[9 3 3 2 5 6] Answer: 9
[59 78 36 57 46 11 17] Answer: 59
[7 4 9 4 3 1 1] Answer: 7
[184  47  87 128 105 195] Answer: 184
[ 30  36   6  17  12 -26] Answer: 30
[87 13 82 52] Answer: 87
[0 7 6 1 5 7] Answer: 0
[13 50 17 80 54 47 66] Answer: 13
---
((50, 48, -28, -73, 8, 68, 40), (15, -14, -2, 10, 21, -24, -15), (-1, -12, 11, 17, -25, -3, -18)) ans = 15
((-72, -10, 30, 57, 36), (-49, 47, 67, 28, -2)) ans = -49
((76, 2, 67, -32, -5, 6, -1), (72, -85, -6, 46, -87, -84, 80)) ans = 72
((-28, -3, -1, 16), (40, -32, -38, 6), (-12, 68, 70, -38)) ans = 40
((-31, 18, 2, 46, 39, 67), (39, -40, 72, -27, -7, 33)) ans = 39
((-58, -65, -50, -3, -55, -1, 0), (-55, -44, -46, 29, -39, 25, 16), (-4, -9, 17, 32, -7, -40, -49)) ans = -55
((27, 21, -26, 67), (-15, -1, -11, 54)) ans = -15
((45, -21, 4, -40, -54, 18, 56), (-31, -16, -20, 4, 38, -51, -47), (-72, -18, -23, 21, -81, -7, 12)) ans = -31
((7, -85, -55, 13), (56, -25, -4, -17)) ans = 56
---
[ 508 -129 -762  -66  643   97 -845] -> -66, 643

[ 846  531  137 -866  911  203  105] -> -866, 911

[467 421 596 154 401 810 537] -> 154, 810

[224 212 208 174  63] -> 208, 224

[615 760 799 731 923 693 137] -> 731, 923

[20 97 15 76 62 74 29] -> 76, 97

[[-111  203  905 -806  609  501  -77]
 [ 389  118 -278  707 -864 -172 -356]
 [-313 -589   26  154 -364 -411  416]] -> 707, 905
---
[[-0.487 -1.106  1.050 -1.175]
 [ 0.260 -0.136  0.262 -0.582]] out 1.050, 0.262

[ 0.3 -0.9 -1.0 -1.1  1.0  1.3 -0.4] out 1.3, 1.0

[-0.112  0.114  0.055 -0.015  0.018] out 0.114, 0.055

[[-13.55   1.20  -3.27  10.98 -10.42  -3.02  -5.25]
 [  3.50  12.55  -2.04  -2.04  -0.93   1.39 -17.13]
 [ -3.52  15.34  -9.67  13.45  -8.96 -11.21 -17.56]] out 15.34, 13.45

[[-0.383 -1.495 -0.644 -1.346]
 [ 0.772  0.890  0.516  0.824]
 [ 1.665  0.213  0.512 -0.099]] out 1.665, 0.890

[[ 133.86  113.20  117.68  199.79  124.68]
 [ -58.09  137.40  195.98 -109.98  204.43]] out 204.43, 199.79

[[-0.32  0.59  0.82  0.08 -0.40 -0.75]
 [ 0.54  1.05  0.52 -0.39 -1.26  1.49]
 [-0.35 -0.15  0.10  0.43  0.00 -1.46]] out 1.49, 1.05
---
[[-41  15 -46 -62 -26]
 [  4  13 -91 -61 -43]] value -62

[[-30 -22 -28  -7]
 [ 26 -36  38 -71]
 [  0  35  51   9]] value 38

[[-16  75  70  75]
 [-39  28  52  70]
 [-30  87  88  52]] value 52

[[-18 -33 -35 -69]
 [-16  25  27 -11]] value -35

[[-22  46  56  28  63]
 [ 70 -40 -13  22  -9]] value 28

[[-54   3   5  48  20  24   3]
 [-12  22  71  26  37  14 -28]] value 24

[[-85  26 -70  71]
 [-49  37 -55 -48]] value -70

[[ 17  -6  58  32 -75 -32  13]
 [ 34 -29  36  34 -21  -5   0]
 [  0 -44  -9  -3  12   7  30]] value -5
---
[-65, 76, 1, -55, 12] Out: 76, -65
[[2, -1, 1, -3, -6], [17, -29, -23, 23, -65], [2, 14, -2, 27, 10]] Out: 27, -65
[14, -53, -67, -5, -36, -84, 17] Out: 17, -84
[51, 2, -37, -44, -6, 65, -48] Out: 65, -48
[41, 29, 3, -72, -46, -69, 25] Out: 41, -72
[29, -80, -5, 37, -31, -20, -83] Out: 37, -83
[[1, -73, -4, 22, -5, -5, 40], [-2, 68, -2, 7, 4, -4, 50], [-5, -4, -3, 90, -6, 6, -59]] Out: 90, -73
[23, -30, 80, -88] Out: 80, -88
[61, -20, 18, -29, 78, -16] Out: 78, -29
---
array([5, 8, 3, 7, 1]): 7

array([204,  66, 383, 248, 232, 850, 503]): 248

array([192, 242, 172, 193, 187,  14, 188]): 193

array([[1, 2, 6, 1, 6],
       [1, 2, 1, 7, 6]]): 1

array([-176,  -82,  505, -942, -602, -979]): -942

array([[44, 71, 52, 21, 52, 60],
       [41, 81, 30, 84, 64, 49]]): 21

array([[3, 5, 4, 8, 1, 8, 6],
       [2, 7, 6, 6, 1, 8, 5]]): 8

array([[548, 353, 958, 766],
       [403, 322, 718, 172]]): 766

array([[5, 4, 4, 6, 1],
       [8, 6, 6, 8, 6]]): 6

array([0, 9, 7, 7, 2]): 7
